In the rows, 128 means zero.
The rows of Y fall into 3 groups, and each row is roughly a mix of its group's hidden directions.
Y, 79 rows:
[[ 89 124 126 152 114 153 167 180 160 148]
 [144 151 106 114 130  59 154 158 153 112]
 [175 118  97 149 158  92 127 139  77 133]
 [156  94 163 133 179  82 105 128 129 115]
 [ 97 129 119 162 182 159 155  91 127 107]
 [116 104 129 130 118 185 100 100  75 140]
 [ 94 120 183 147 117 113 119 140 181 101]
 [181 108 179 129 171 124 140 154 117 119]
 [106 139 133  77 102 171 110  88 100 141]
 [182 118 145 142 129  86 134 147 114 181]
 [ 98 116 151 136 107 135 120 146 200  97]
 [151 122 129  92 140 143 144  83  91  76]
 [104 154 163  94 115 145 152 105 187 133]
 [121 128  88  94 146 173 116 109 132  74]
 [117 155  96 104  75 130 127 131  79 158]
 [112  90 183 133 133 140 116 183 146 144]
 [ 72 114 147  92  85 135 142 132 117  89]
 [ 77 123 114  94 104 154 154 112  87 100]
 [128 145 144  80 118 111 156 105 190 111]
 [168 137  90 133 159  78 127 101 130  91]
 [157  97 102 142 141 137 105 117  57 131]
 [ 63 106 123 141 125  95  92 105 147 150]
 [150 128 129 154 149  76 141 163 179 108]
 [121 153  61 139 136  94 147  91 139 111]
 [130 120  86 131 177 159 159  97  91 129]
 [146 136 108 148 139  64 139 175 152 111]
 [118 165 125 157 145 137 135 152  77 180]
 [134 105 135 167 153 102 151 156 129 190]
 [116 120 160  92  90 120 154 105  81  94]
 [112 183 111 101 118 118 152 134  84 168]
 [ 82 148 116 152 157 166 134  89 139  91]
 [ 92 144  96 143 156 170 106 118 171  99]
 [102 149  60 135 142 164 133 120 105 154]
 [114 127 136 139  87 169 140 194 148 134]
 [178 163 106 141  90 155 147 162 120 107]
 [100 114 126  68 174 137 145  88 125 125]
 [117 114 203 130 104  96 145 122 131 101]
 [174 142  84  99 144 113 134 124 132  73]
 [152 150 167 164  98 159 140 130  93 167]
 [133 183 142  94 140 106 173 114 146 161]
 [145 141 126 207 119 100 146 149 134 146]
 [ 90 152 156  93 106 177 136  95 138 149]
 [ 85 102 136 169 107 169  91 156 126 118]
 [102 116 135  63 162 146 133  85 116 128]
 [153 127 136 117  84  91 108 172 132 174]
 [ 96 129 151 172 126 131 119 172 183 119]
 [143  66 120 127 115 135  97 112 144  75]
 [ 91 118  84 113 125  89  87  98 150 107]
 [125  98 107 162 180 129 142 157 151 171]
 [168 126 172 121 142 168 165 169 115 132]
 [163 126 129 167 157  67 111  99 118 122]
 [137  87 145 102 118 149 117  84 171  90]
 [ 57 125 138 165 125 131 134 151 163 145]
 [ 85 115 142 113  94 190 104 106 117 128]
 [ 77  95 157  96 117 134  77 119 133 143]
 [115 180  89 126 109 158  83 118 153 113]
 [119 110  76  90 122 147 150 138  76 148]
 [129 103 185  88 140 174 131 155 118 138]
 [ 68 137 132 148  93 150 130 111 125 178]
 [ 78  91 178 134 132 129 104 138 136 166]
 [148  83 118 153 132  98 110 150 166  79]
 [190 122 121  85 100 104 114 146 102 144]
 [113 133 155  84 107 145 143  92 185 114]
 [ 84  92 183 134 143 138 126 149 138 167]
 [124 125 180 138  92  87 158 126  91 152]
 [ 88 171 120 129 112 148 131 150  80 170]
 [ 64  94 142  86 130 140 103 132 150 136]
 [170  99 137 176 175 140 115 117 101 143]
 [ 91 164 113 105  86 152 128  98  92 102]
 [ 86  93 180 112 125 154 110 158 137 155]
 [161 113 111  80 127 131 133  72  89 123]
 [146 133 122  59 151 151 129  93 107 101]
 [208 123 156 120 141  99 113 121 133 119]
 [114  85 178  80 161 137 105 135 128 127]
 [209 139 134 107 134 117 107 107 118 109]
 [190 135 142 176 153 100 151 143 118 124]
 [135 149 105  86 110 156  92 113 139  73]
 [123 129 199 142 104  95 153 106 109 115]
 [117  69 121 110 156 132 131 177 166 125]]

One row of each group comes first, with its name. Which group is each row after those in?
[152 143 130 170 102 149 163 188 140 132] | K
[161  84 171  97 112  91 148 146 106 127] | D
[129 185 122 105 138 115 162 124  93 175] | M

[139 140 136  72 137 187 165 129 112 122] | K
[ 55 125 127 161 121 134 140 154 151 156] | D
[107 124 126 193 100  91 101 144 145 148] | K
[ 86 134  81 150 152 104 173 109 153 138] | K
[111 155 157 103 119 121 155 122 201 124] | M
[111  88 178 106 122 116 167 116 105  90] | D
